Each path below is one point turned by a fixed rotation once a step. After each direction that follows a path, write how fast that rotation turns it, in degrees a step (0 if it stays still).
Each turn is a multiple of 5 degrees from 10 to 175, or 0.
Each row of a path follows its step; steps can be skipped.
Rotation 1:
step 0: [  3.0   0.3  13.8  11.3  -6.1  10.2  -4.3  19.5 -24.4  -8.5 -11.1  -6.0
 -11.4  -2.3  14.4  -4.5   9.5   8.7   1.7  -7.1  12.7   8.2  -6.2  11.1
  -9.6   6.4   1.9  13.4]
step 1: [  0.9  -4.1  -1.9   5.7   5.3   0.2 -17.7   7.2   7.1  17.1  14.4  -3.8
   4.2   0.8   6.5 -16.4   8.5   4.2  31.5  -7.8  -3.0  -8.3  -0.1  10.7
  -8.5   8.2   3.6 -13.0]
step 2: [ -1.6  -5.8   7.5  13.3  -5.4   8.5  -5.9  12.2 -22.3  -4.5  -8.0  -8.0
  -6.2   4.4   5.8  -0.7   9.6   2.2  -3.2  -8.8  28.7  13.3   0.2   4.6
 -19.0   9.2  -7.8   0.0]
step 3: [ -0.1   1.3  -8.9   6.7   2.3  12.2 -13.5  12.0   1.3   5.3  14.1  -2.3
  -2.9   5.9  10.7 -21.9   7.2  -1.3  19.7  -7.4 -11.6  -6.9   4.5  20.3
  -0.1  15.5   9.3  -4.2]
step 4: [  2.2   1.9  12.9  14.5  -3.1   3.3  -5.3   4.8 -17.2   1.9   1.2  -4.7
   1.4   1.9   1.4  -6.4   9.2 -11.2   0.1 -13.3  29.7   1.8  -4.2  -4.1
 -21.2   3.0 -11.2 -15.6]
step 5: [-16.8  -2.3 -17.0   4.2  -1.5  18.3 -17.5   7.0   1.8  -2.3   7.8  -7.4
  -9.4   8.2  14.8 -16.8   6.2   0.6   1.4  -9.7  -6.5   1.3  11.4  17.5
  -1.7  12.9  11.1  -5.0]
step 6: [  9.8  16.0   9.6  14.7  -4.1   4.9  -2.9   7.7 -13.1  -7.6   7.6   1.0
  -4.4  -4.7  -4.5 -18.9  12.5 -15.0   4.1  -6.0  20.6 -10.8  -6.6  -8.6
 -11.3   5.6  -5.7 -14.5]
step 7: [-25.2  -4.0  -4.8   0.0   0.7  10.8 -20.3  -1.6   0.0  -1.8   8.3 -13.2
 -10.6   2.5  23.1 -11.6   5.2  -2.7  -3.2 -17.5  -1.4   5.8   6.9   8.3
  -4.0  -5.3   8.0 -10.4]
step 8: [  3.0  19.1  -6.2  10.9  -9.0   9.6  -7.3   8.1  -4.2 -11.0  -4.0   1.7
 -11.6 -11.2 -10.0 -20.5  13.8   0.4   5.0   2.8  19.1 -13.4  -2.3 -10.7
  -7.0  13.2   1.6 -11.8]
step 9: [-13.1  -2.7  10.2   2.6   3.2   1.3 -18.9  -0.8  -8.7  -9.6  17.9 -11.8
 -15.1  -3.0  23.7 -11.6   9.5  -4.0   3.7 -15.3  -6.8   5.7  -0.6  -0.7
  -2.6 -16.1   4.5  -3.3]
Directions:
[-8.5  0.2  0.8  1.2  7.2  1.7  6.5 -2.3  0.1  0.2 -2.7 -1.6 -3.9  1.3
  8.2 -1.4  1.6  2.4 -5.7 -2.6  1.7  1.9 -0.6  4.6 -0.9 -1.8 -4.9  9.2]	155
[-2.4  1.3 -4.4 -2.5  3.7 -3.7  3.3 -2.5  4.4  0.2  6.1 -2.7 -1.9 -1.8
 -2.5 -2.5 -2.5  7.3  2.1 -6.4 -9.9  1.4  1.0  2.2 -3.2  6.7 -1.7 -5.5]	170
[ 6.6 -4.2  1.2 -4.8 -4.8 -1.3  1.7  0.0 -0.7  2.3 -3.6 -1.2  0.7  2.7
  5.4  3.3  3.3  5.9  9.3  3.8  0.1  2.7 -3.1  6.5 -0.2  2.3 -8.1  0.6]	25
[ 5.8  4.1 10.8 -1.8  4.2 -2.3  4.1  1.3 -1.8  2.5  4.0 -0.5  0.5 -2.1
  3.0 -4.4 -2.0 -4.8  2.6 -4.7 -3.3 -4.5 -5.4  4.2  4.5 -5.4  1.2 -1.6]	130
